A single turn carries every row of the set below to another of its rows. Some are shown first; where does it send the rows asked next?
Q408: [  4.6  16.7  -5.4  24.0 -31.5  -2.0  -8.6  -6.6   9.5  -4.3   9.7  -9.4
 -24.1 -20.5  -2.8  -2.2   8.6 -23.8 -25.9  13.6   2.5   9.4  42.6 -19.4
  22.8   1.3  -3.4 -24.3  23.7   9.8]
Q976: [ 10.0   2.2  -4.2  15.9  -3.7   3.4   4.2  34.4   3.9  -7.7  14.3   2.6
  -2.9  15.3  14.0 -14.3  27.1  16.4  24.0   7.9  -6.9  10.2  12.6  36.0
  19.0  -9.7 -19.0  30.7  -4.7  16.0]
Q349: [ 25.1 -31.4 -10.3 -18.0 -18.1   0.9  16.2  28.5  16.3  -5.2 -15.5   7.0
   9.8  -5.1 -30.0  -2.4  16.4 -39.3 -34.3  22.6   4.7 -26.3  23.6  18.4
  -7.1  -6.1   2.0  13.9   3.2   8.6]
Q784: [-38.4  -8.0   3.6  18.6  15.6  10.8 -17.4 -10.3  -1.5  16.6 -20.7 -23.2
 -12.0 -11.7 -13.2  17.1 -35.8  -0.1  12.6  -4.0   7.8   5.4  -9.1 -17.1
 -22.2   6.7   0.9 -27.8 -17.5  -6.0]
Q242: [-20.2 -30.5  -9.0 -12.4  20.1  20.2 -12.4  14.7  -7.6   3.4 -48.6   0.9
   1.7  -3.0 -18.3  -0.8 -29.3 -12.0 -12.9 -15.4  26.1 -26.0 -10.5  -4.1
 -24.5  -5.4   1.5 -16.1 -24.4 -13.7]
Q949: [  3.2   4.7   4.1  28.1 -32.6   6.4  -5.5 -16.1   2.9  -5.7  14.5 -13.0
 -25.7 -25.3  -5.8   1.8   2.5 -15.5 -19.4   2.1   6.0  13.0  31.0 -12.6
  27.6  -5.0  -2.4 -16.0  27.4  -0.2]
Q172: [ 10.5   7.3  -0.6  23.0   0.8  -3.4  17.5  24.4  11.8  -7.0  12.2   0.2
  -0.9  18.2  21.3 -10.8  26.9   6.1  27.3  19.5  -6.8  13.9   7.4  36.7
  11.9  -2.4 -23.3  15.4   7.8  13.7]
Q675: [ 21.4 -29.0 -14.8 -22.9 -24.1  -0.1  23.3  22.9  24.8  -5.5 -13.8  10.0
   5.3  14.4 -28.9  -1.5  11.8 -37.2 -14.9  27.0  -0.1 -19.3  30.8   3.9
 -17.1  -3.3   4.3  11.3   3.3  10.2]
Q595: [ 24.9 -15.4 -15.4 -19.1 -19.5   2.2  18.3  28.9  20.5  -6.8 -14.8   9.2
   8.6   8.5 -24.6  -6.8  20.5 -34.6 -21.4  32.5   2.1 -23.0  30.1   7.0
 -12.7   1.2   3.9  13.0   9.4  17.0]
Q532: [  8.9  15.7  -6.6  19.4  -2.9   2.0   1.8  35.3   2.5 -10.2  13.7   1.7
  -2.0  15.3  22.4 -14.3  33.6   8.7  17.5  18.0  -7.3  17.1  16.4  24.3
  14.5   0.5 -16.0  19.5   8.7  23.2]
Q848: [-28.5 -25.8  -5.1  -4.4  18.9  12.2  -1.3   8.0   8.6   6.2 -35.5  -9.6
   3.3  10.0 -27.5   7.7 -22.3 -14.3 -13.8   2.3  21.8   2.2 -22.3  -3.1
 -47.1   5.6   0.1 -19.4 -11.3  -7.1]
Q482: [-26.0  -5.8   6.9  22.0  19.6  25.8 -14.6 -16.0  -8.3   4.2 -32.0 -13.6
 -14.3 -17.2  -5.8   8.9 -27.0   4.0  -1.8 -25.0  27.0 -11.5 -16.0  -4.2
  -6.9  -5.1 -13.9 -31.3  -1.1 -10.6]
Q894: [-26.6 -11.4  -8.0  16.4  42.3   0.4  -3.2  22.1  -0.4   3.7 -19.3  -5.6
   7.5  11.7 -11.3  -0.2 -34.5  15.5  19.0 -12.6   1.2   6.5 -17.4  13.0
 -34.2  -1.1 -22.1 -14.1 -23.7  -0.4]
Q383: [-32.0 -15.4   0.3   7.8  27.8  31.0  -8.4  10.5  -8.9  -5.2 -34.4   6.2
   0.5  13.7  -5.3  -1.1 -20.1  17.6  25.5 -26.2  10.6 -11.6 -17.8  10.1
 -20.9  -6.4 -15.7   8.1 -21.8  -1.1]
Q139: [  2.7   4.0  -2.9  21.8 -28.4  -5.9  -6.8  -8.4  10.7  -1.9   7.1 -12.7
 -25.9 -21.8   3.1  -2.0   0.8 -24.1 -16.3  14.7   3.0  17.6  43.6 -15.6
  26.5  -2.4  -3.6 -30.3  16.1  -5.2]

Q242 moves to Q482
Q139 moves to Q172
Q784 moves to Q894
Now find these:
Q349 moves to Q949
Q532 moves to Q595

